In the rows, 128 means zero.
The rows of Z fall into a few groups, which share some directions, and each row is roughly a mix of its group's hidden directions.
Z:
[[110 117  94 189 100  80 131  98 124 137]
 [166 164 124 124 167 112 169  70 129 130]
 [133 147 140  93 194 114 118 124  84 163]
 [198 146 157  96 128 147 143 126 126 171]
 [127 133 150  74 142 185 151  91 111 148]
 [141  83 176  93 149  98 138  87 135 101]
 [109 105 130 100  70  99 140  83 128 166]
 [171  65 132 136 175  99 116 121 115 116]
 [122 133 148  90 178 108 130 109 104 190]
 [149 190 118 141 173 145 156 126  92 154]
 [131 131 132 120 115 131  62  72 139 168]
 [101  67 151  85 152 113 106 133 165 132]
 [143 147 138  61 148 105  83 101 136 105]
 [156  78 152 110 157 161 148 131  76 143]
 [171  77 116  86 102  92  93 133 131 134]
 [154 146 133 158 100 143 149 124 127  50]
 [108 177 115 177 154 118  89 100  97 137]
 [137 169 177 138 159 114 122 132  79  87]
 [101 184  96 189 122 111 111 123 136 116]
 [ 92 128 108 153  92 146 101 190 152 149]
 [177 126  90 123 140 135  65 155 154 128]
 [130 111 113 110 105  71 126 193 141 104]
 [179 134 133  85 129 131 141  73 109  89]
 [127 108 137  96 167 148 139  90 194 115]
 [ 82 134 192  99 124  99 119 141  94 116]
 [122 141 108 133  73 148 151 199 127 129]
 [160 128  93  89  99  78  85 128 152 125]
 [168  81 161  89 128 160 142 147  90 131]
 [151  94 100 124 155  86 124  94 103 181]
 [134  97 155 101 140 140 146 205 108 119]
 [147 180  89  79 115 157 111 115  96 142]
 [150 113 179  92 136 150 121 180 151 161]
 [148 143 154 139  97 144 143 161 186  80]
 [129 118 100 124  59  76 132 138 159 125]
 [163 180 105 151 118 114 146 174 105  93]
 [139  98  93 147  90 100 104 141  83 173]
 [ 74 128  80 116 102 133 129 102 181 131]
 [105  98 149 189 108 129 174 154 116 152]
 [108 101 142 129 142 201 142 177 136 127]
 [140  71 105  94 132 132 129 107 188 146]
 [117 132  99 122  57  80 126 125 161 134]
 [ 86 118 121 147  76 120 181 127 154  96]
 [139 103 130 106 154  73 118 157  87  84]
 [167 153 162 116 135 158 153 153 158  73]
 [ 73 102 121 156 111 127  98 181 138 158]
 [174 168 137 150  79 139 170 150 146 142]
 [103  81  92 154 114 134 188 100 125 116]
 [ 67  85  99 118 138 121  91 148 160 138]
 [182 116 112 143 106 109 152  61 137 121]
 [123  99  69  92 140 103 175 154 130 110]
 [ 76 136 161 168 117 180 149 146 147 121]
 [ 93 135 126 157  68 114 129  79 161 121]
 [141  70 114 179 123  87 149 123  95 128]
 [ 83 137 139  88 138  74 147 176 119 130]
 [198  92 134  80 140 118 121 135 139 106]
 [116 144  95 108 111  79  75 101 161 146]
 [108 211 108 125 141 126 144 113 100 107]
 [124 134 190 128 142 182 116 175 117 136]
 [ 90 102 116 129 132 154 101 191 169 112]
 [ 81 120 110 184 126 126  70 141 112 133]
 [171  91 153 159 157 114 166 105 168 122]
 [ 93  70 122 155 100 147 182 122 126 117]
 [111  82 156 108  98 100 117 117 177  88]
 [ 92 158 118 169 162 135 145 160  94  83]
 [ 91 197 137 145 103 130 116 113  87 146]
 [145 132 170 101 172 175 147 163 120  97]
 [121 157 137 145 100 156 163 195 106 106]
 [142 114 159  71 149 117 127 145 129  64]
 [114 154  93 137 126 134  79 166 187 123]
 [134 138  91 134  69  83  94 150 112 152]
 [169 159 127  79  88 130 124  98 165 155]
 [ 95 161  85 196 118 121 129 115 151 126]
 [133 173 120 197 156 152 156 142 112 130]
 [192 124 170 103 169 148 155 124 123 140]
 [128 126 138 138 111 123 141 114 150  38]
 [ 95  65 128 108 158  93 116  90 136 110]
 [131 139 145  67 163  97  85  91 128 116]
 [125 156 161 135  79 173 107  87 160 128]
 [153 140 125  97  88 187 133 138 172 100]
 [ 83 120 153 196 153 159 144 124 125 149]
 [132 158 125  91  87 128 122 101 129  59]
 [125 101 143  54 126  94 164 124 119 105]
 [130 113 128  91 198 159 114 106 135  90]
 [135 101 156 120  99 108 188 147 149  80]
 [153 142  77 194 136 132 129 157 101 136]
 [ 74 147  96 129  91 131 100 138 112  76]
 [142 136 119  77 143 168 115 160 188 119]
 [117 130 142  90 135  74 134  69 142 161]
 [ 93 122 105 158  87 129 107 173 173 153]
 [204 146 125 147 114 134  95 153 144  98]
 [157 145 106  89 180 159 161  90 138 130]
 [137  84 142 152 190 167 161 124 117 118]
 [124 173 104 182 107 103 110 165  96 115]
 [197 141  96 106 135 134  80 137 140 105]
 [119 116 142 132 140 130 214 153 107 106]
 [151  95 138  64  86  97 141 146 136 107]
 [139 145  89 172 158 160 107 185 124 124]
 [109 120 109 164 182 100 156  81 122 101]
 [ 83 109 145 123 134 143 173 194 127 115]
 [ 89 154 117 129 134 154 107  71 121 181]
 [ 83  96 134 119  96 148 103 166 140  76]
 [108 157 187 107 140 126 139  76  90 125]
 [176 158 140 112  91 132  79 114 168 147]
 [137 123  89 192 167 140 127 163 146 102]
 [165 115  98 126 124 100 110 178 176  92]
 [177 152  96  88 156 102  84 117 117 110]
 [124 134 147 129 189 148 143 178 175 139]
 [112  93 143 132  64 150  91 154 163 122]
 [ 67 121 101 140 172 132 125 139  92  90]
 [118 126  99 143 131 125 211 107 117  98]
 [167 157 145 161 152 115 193 142 104 134]
 [160 163 158 107 170 125 154 109  87 167]
 [144 137  95 113  65 128 184 154 131 132]
 [127  54 135 151 132 166 147 163 108 128]
 [ 81 159 156  84 122  92  92 126 136 158]
 [113 134 138  97 139 211 133 154 151 132]
 [139 102 155 141  97  67 164 126 114  87]
 [131 131  85 144 171 121 147  62 105 146]
 [123 165 147  99 164 113 146 147 108  62]
 [151 195 112 138  95 131 176 154 126 117]
 [186 172 142 101 162 154  97 112 113 139]
 [149  55  98 134 110 123  93 100 123 150]
 [125 129  92 160  88 162 116 160 151  75]
 [179 169  90 160 145 107 120  87 130 113]
 [ 98 150 140 167 145  74 156  85 103 131]
 [ 84 153 116 100 183 121 160 100  99 112]
 [107 101 125 165 125 121 136  81  75 171]
 [148 187 119 184 112  98 123 140 107 154]]
In each list below, two rows fit none of the groups, and each other row fits one group, some only roughly. Which are they? Name them in the order they come.
    z364: [120 142  83  77 106 149 125 153 183 118]
    z735: [105 104 137 120 129  66 182 143  94 119]
    z727: [107  58 104 167 143 144 127 152 105 108]
    z820: [126 115 126  39 133 101 130 132 114 150]
    z935: [138 129  92 203 127 139 119  87 147 115]
    z876: [140 124 139 112 145 143  91 129  58 176]
    z887: [ 89 110 119 120 117 177 176 105 163 159]
    z528: [133 161 131 165 177 110  67 114 113 144]
    z988: [114 133 123 148  94 114 163 177  75 162]
    z76: [159 111 114  98 123 127 180  73 149  95]
    z673: [ 96  97 168 138 110 111 112 170 167 169]
	z988 z76
    z470: [179  90 139 114  80 154 141 129 169 146]
    z278: [118 151 128 143 124 125 159 130 185  62]
    z843: [163 124 160 135  57 100 152 155 136 138]
    z499: [126 106 118  87 163  83 111  94 137  78]
    z289: [137  77  93 153 117 156 144 172 107 167]
    z143: [142 148 106 132 196 125  90 113 171 108]
    z384: [106 110 122 112 135  61 145  98  87 159]
    z832: [ 69  77  92 157 120 124  95 127 114 120]
    z366: [136  95 113 196  84 149 117 159 131 117]
    z691: [ 77  84 174 145 159 102 116 105 116 142]
    z536: [ 80 143 124 162  90 120 126  88 149  80]
    z539: [114  91 122 102  79  72 137 146  98 148]
	z499 z536
    z34: [156  71  91 100 140 113  80 145 119 148]
    z246: [137  72 147 144  97  92 162 131  82 118]
    z996: [105 151 118 167 155 152 151  88 122 186]
    z320: [151  94 137 173 172 141 161 159 110  92]
    z695: [ 89 105 127  70 160 128 152 126 119  80]
    z11: [123 158 151 103 139 155 205 107 144 123]
    z614: [107 142 159 158 125 120 113  60 100 164]
    z123: [181 110 161  93 140 158 136 107 102  85]
    z352: [ 88 130 158 171 147 120 167 168  98 155]
    z931: [106  77 176 142 109 171 106 131 118 162]
    z610: [112 123  63 150 124 155 130 154 183 138]
    z314: [157 133 138 155 112  88 190 138 146  87]
    z46: [ 63  75 144 148 125 128 128 166 129 147]
    z774: [124 165 134 129 126 191 180 122 151  99]
    z449: [159  98 107 171 147 170 121 175 136 158]
	z352 z314
    z286: [ 54 137 103 121 135  91 120  98 151 108]
    z728: [127 155 159 122 157 122  96  87  68 154]
    z198: [164 148 113 125 142 184 186 153 112 133]
    z827: [160 110 140 137 141 141 179 198 132 120]
    z760: [134 117 144 134 136 123 216 117 119 159]
    z651: [171 114 153 101 111 122  76 156 150  84]
    z360: [120  96 125 161 106  97 147  86 114  69]
    z259: [ 70 106 150 125 150 105 131  87 101 170]
    z835: [ 81  83 156 100 146  88 148 125  97 107]
    z855: [114 133 102 102 124 162 185 173 152  97]
    z464: [ 86 188 143  98 135 103 127 110  82 131]
	z198 z827
    z920: [156 177 142 121 152 113 106 160 153  71]
    z611: [126  95 164 120 142 117 127 198 115  88]
    z962: [179 104 155 118  72 164 105 144 142 121]
    z893: [159 139  90  94  88 133 154  91 150 168]
    z397: [ 99 139 106 152 126 141 161  90 196 111]
    z890: [116 148  65 163 119 146 117 121 183 113]
    z136: [146 114 156 196 122 181 139 129 104 118]
    z682: [106 166 172 155 156 134  70 129 144 106]
    z482: [124 172 121 154 153  89  98 104 167  86]
    z582: [130 119 177  96 150 122  77 129 147  78]
    z61: [142 140 116 186 113 106 116 115 120 196]
    z39: [165 193 144 111 154 171 103 142 142 122]
    z333: [131 114 142 113  98 196 133  92 130 174]
    z460: [146  89  81 119 134 158  62 120 137 125]
	z611 z333
    z411: [ 77 174 144 155 132 112 127 155  81 154]
    z560: [119 167  95 120 186  97 126 124  87 100]
    z418: [158 154 163  76 159 120 146 102 170 140]
    z899: [143 122 132 173 190 127  81 145 100 118]
    z329: [143 113 115 135 122 167  51 137 159 111]
    z51: [145 181 122 134 141 195 104 105 152 132]
    z559: [196 124 110 153 128  86 134 132 107 169]
    z239: [112 160 155 161 157 161 139  81  88 105]
    z354: [144  79 121 152  99 145 179 175 109 125]
    z685: [ 97 139 133 167 122 101 153  76 139 180]
    z109: [121 125  76 193  97 126 129 136 157 154]
    z250: [133 175 131 126 108  70  79 123  94 124]
    z478: [112 152 110 180 101 173 133 103 172 109]
    z195: [ 92 165  63 147 129 109 127  97 129 158]
	z239 z685
    z813: [110 142 151 127 207 111 120  98 101 112]
    z64: [100 106 130 153 108  46 109 138 122 136]
    z997: [117 103 181 155 143 142 153 164  75 136]
    z122: [124 179  96 173 107 131 153 139 177 146]
    z444: [179 190 103 136 104 102 141 126 157 131]
    z184: [136 119 172  92 157 146 171 133  91 169]
    z238: [151 153 114 180 118 146 149 167 173 161]
    z652: [134  71 146 111 117 131  57 129 151 121]
    z370: [135 172 144 137 136  47 137 143 114 121]
    z910: [ 86 179 109 124 159 144 127 162 161 164]
    z58: [123 148 130  60 175 109 138  97 116 100]
	z444 z184
    z446: [172 126 127 106 161 189 132 176 127 123]
    z277: [143 138 101 148 118 168 193 113 142 170]
    z304: [170 149 124 147 176 177  96 101 152 127]
    z608: [148 162 130 100 156 100  96  85 179 141]
    z243: [101  59  91 132 100 120  90 123 139 144]
    z840: [129 139  97 191  96 171 109 142 149 152]
    z232: [112  99 155  76 112 167 169 106 141 158]
    z382: [178 120 128 167 112 108  90 159  81 117]
    z205: [130 143 149  62  84 111 167 135 140 102]
    z386: [135 136 190  86 144 138 163 116 136  83]
	z608 z382
    z833: [ 93 147 136 124  76  79 123  77 118 127]
    z467: [156 137  81  64 118 154 120 117 166 124]
    z192: [101 102 142 133  99 160 165 108 188 153]
    z433: [150 122 162  63 159 122 140 120 173 107]
    z917: [106 110  90 123  85 107 121  86 156 177]
    z624: [165  52 140 109 160 139 105 132 144 126]
    z368: [ 94 129 170  91 159 129 153 104 128 184]
    z299: [147  97 130  75 120  67 126 161 107 124]
    z419: [113 179 147 184 140 112 168 126 107 156]
    z8: [170  68 101 134 170 147 103 143 123 149]
    z434: [102 146 103 149 149 180 118 110 110 188]
    z934: [128 120 137 122 112 105 100  84  70 178]
    z918: [ 80 142 110 131 133  70 183 116 118 118]
	z192 z368
    z115: [149 121  88 151 127 145 200 120 123 164]
    z16: [119 106 119  68 171  89 103 112 111  98]
    z502: [ 99 164 134 138 101  77 123  69 145 118]
    z915: [119 157 188  97 117  98 182 124 125 119]
    z37: [156 149  93 136 161 166 136  64 112 140]
    z763: [161  77 112 119 158 150 101 149  92 169]
    z788: [ 76 124 196 129 109 114 112 111 117 160]
    z600: [114  64 166  96 121 107 154  98 102 117]
    z202: [ 88 130  98 157 118 123 108 125  56 148]
    z38: [ 92 153 118 155 154  97 176 143  77 128]
    z919: [116  85 128 105 162 112 129  83 130  68]
    z866: [139 142 110 191  93 145 183 117 137 141]
    z63: [105 175 150 155 105 153  84 125 177 130]
	z600 z866
    z506: [157 111 137 121 112  76 117  87  90  82]
    z830: [118 162 113  81 138 119  63 138 157 149]
    z950: [130 153 115 210 132 130 119 154 149 100]
    z451: [ 93 147  85  79 115 153  89 153 151 147]
    z994: [122 123 114  84  85 172 139 168 143 168]
    z641: [150 165  96  93 154 113 143  74 150 158]
    z125: [202 153 144 147 142 151 169 116 113 125]
    z839: [127 119 174 102 145 147  52 132 116 136]
    z62: [ 76 141 146 137 141 174 176  87 134 136]
    z110: [105 191 160 159 123 170 129 105 153 136]
    z854: [156 136 180 100  69 116 141 153 153 115]
	z506 z839
    z637: [130  96  88 181 133 114 126  81  87 125]
    z907: [177 118 160 105 143  93 110 169 109  86]
    z969: [ 96 118 123 113 100 198 127 126 178 125]
    z741: [168 120 163 114 149 146  94  64 109 128]
    z231: [165 158 172 160 151 131 177 135 140  93]
    z865: [151 208 162 134 136  96 125 122 118 115]
    z477: [152 169 151 105 132 112  82 155  72 125]
    z683: [ 88 118  96 145 153  80 124 154  91 168]
    z929: [151 148 177  98 168 146 132 157  84 104]
    z141: [175 163 119 112 152 158  92  75 126 144]
	z741 z683
    z228: [143 167 203 130 104 133 152 142 154 120]
    z221: [ 92 170 175 155 158 155  94 142 128 152]
    z106: [165  93 126 132  92  64 117 100 102 131]
    z172: [ 82  57 125 115 118 127 168 138 114 143]
    z643: [171 139 109 169 126 162  84 170 131 103]
    z218: [118 165 123 200 116 151 130 132 164  98]
    z294: [145 106 142  91 143 105  68 145 126  78]
    z468: [142  57 118 123 162 141 157 156 113  96]
    z380: [104 135 176 198 116 157 142 109 118 121]
    z362: [137 114 147 106  65  67 125 130 104 118]
    z782: [132 194 160  96  94 117  94 125 155 124]
    z452: [111 117 133 150 138 115 178 163  60 119]
    z447: [ 59 119 101 166 137 161 138 116 158 143]
    z943: [149 143 150  66 156  90  97 156 143 145]
	z452 z943
    z266: [134 172 140 176 139 119 126 176 103  83]
    z968: [133  99 124 136  76 149 194 153 135 150]
    z335: [ 82 151 120 147 117 194 165 137 118 149]
    z274: [127 194 139 157 117 108 178 139 107 152]
    z668: [ 96 112 113 140 140 189 190 123 133 134]
    z853: [113 143 171 123 120  90 156  67 131  93]
    z615: [ 89 137 144 134  94  53 134 100 126 138]
    z465: [112  96 160 187 113 167 103 139 125  93]
    z145: [105  99 146  76 150  93 109  97  84 139]
    z253: [146 111 191  94 120 115 122 105  95  84]
    z718: [137 141 109 152  92 145 100 204 127 116]
    z121: [ 61 119 115 122 143 112 106 152  99 177]
    z94: [ 99 138 100 185 112  95 162  96 140  98]
    z897: [154 120 152  83 175 135 120 149 168  85]
	z465 z718
    z751: [163 149 121 170  80 148 114 123 174  95]
    z517: [172 136 193 110 166 163 112 131 122 125]
    z586: [167 105 138 120  74  95 122 178 132 101]
    z199: [ 90 137  83 149 136 135 106 164 132 189]
    z427: [128 125  98 178 132 177 174  97 139 109]
    z194: [149 161 165 100 131 143 182  99 115 170]
    z283: [115 183 149 145 102 110 145 160 131  70]
    z47: [128 126 145 120 132  86 158  58 124  88]
    z454: [185 128 107 150 134 178 161 102 127  96]
    z958: [100  93 177 114 125 189 153 145 111 137]
    z816: [141 114  93 156 151  84  77 120  95 158]
	z517 z194
    z92: [106 177  98 129  70  99 116  92 130 120]
    z852: [159 156 151 108 129  71 105 147 125  76]
    z348: [ 64 147 112 147 121 162 113 149 120 178]
    z81: [146 138 114 131 201  99  88 112 101 117]
    z871: [117 148 160  87 124  83 191 127 113 126]
    z670: [ 77 104 124 111  80  71 131 145 142 136]
    z745: [163 111 145 163 170 164 115 183 112 121]
    z960: [109 120 171 183 118 138 185 126 141 105]
    z84: [127  98 106  63 120  72 120 115 119 147]
    z759: [144 186 120 100 127 100 169 147 106  86]
	z348 z960
    z420: [156 129 114 129 168 132 133 166 101  60]
    z740: [144  92 165 109 118 120  93 196 116 133]
    z462: [182 127 126 113 150 111 146  65 151 156]
    z157: [ 85  97 118  95 134  84  76 134 145 105]
    z85: [101 104 125 173 104 181 168 106 152 115]
    z377: [ 87 125 103 142  62  92 142  99 110 135]
    z922: [132 150 122 191 104 103 165  96 131  91]
    z906: [130  94 166  99 150 144  73 102 167 117]
    z307: [176 161  81 149 144 156 170 141 115 109]
    z885: [111 141 157  92 126 181 112  91 177 115]
    z703: [ 99 195 147  84 126 109 112 114 134  96]
	z157 z377
    z301: [113  81 122  72 142 140 177 151 103 131]
    z981: [126 136 152 197 120 185 147 137 134 108]
    z556: [137 128 123  52 164  90 143 132 102 137]
    z497: [135  62 162  94 121  88 159 138 117 128]
    z889: [ 94 119  93 122  91 159 136 100 138 189]
    z524: [120 165 173 119 170  81  92 107 108 125]
    z573: [113 118  99  97  62 112 120 115 151 174]
    z558: [172 174 129 117  85 103 131 158 145 169]
    z14: [145 175 168 115 164 142 147 163 126 175]
    z140: [171 117 117  84 172 113 118  88 103  95]
    z287: [ 88  95 126  75  94 116 143  90 143 156]
    z268: [185 148  91 131 157 152 145 170 129  95]
    z758: [132 133  77 156 150 164 177 156 100 108]
    z669: [ 94  83 103 168  95  95 126 105 144  93]
	z558 z140
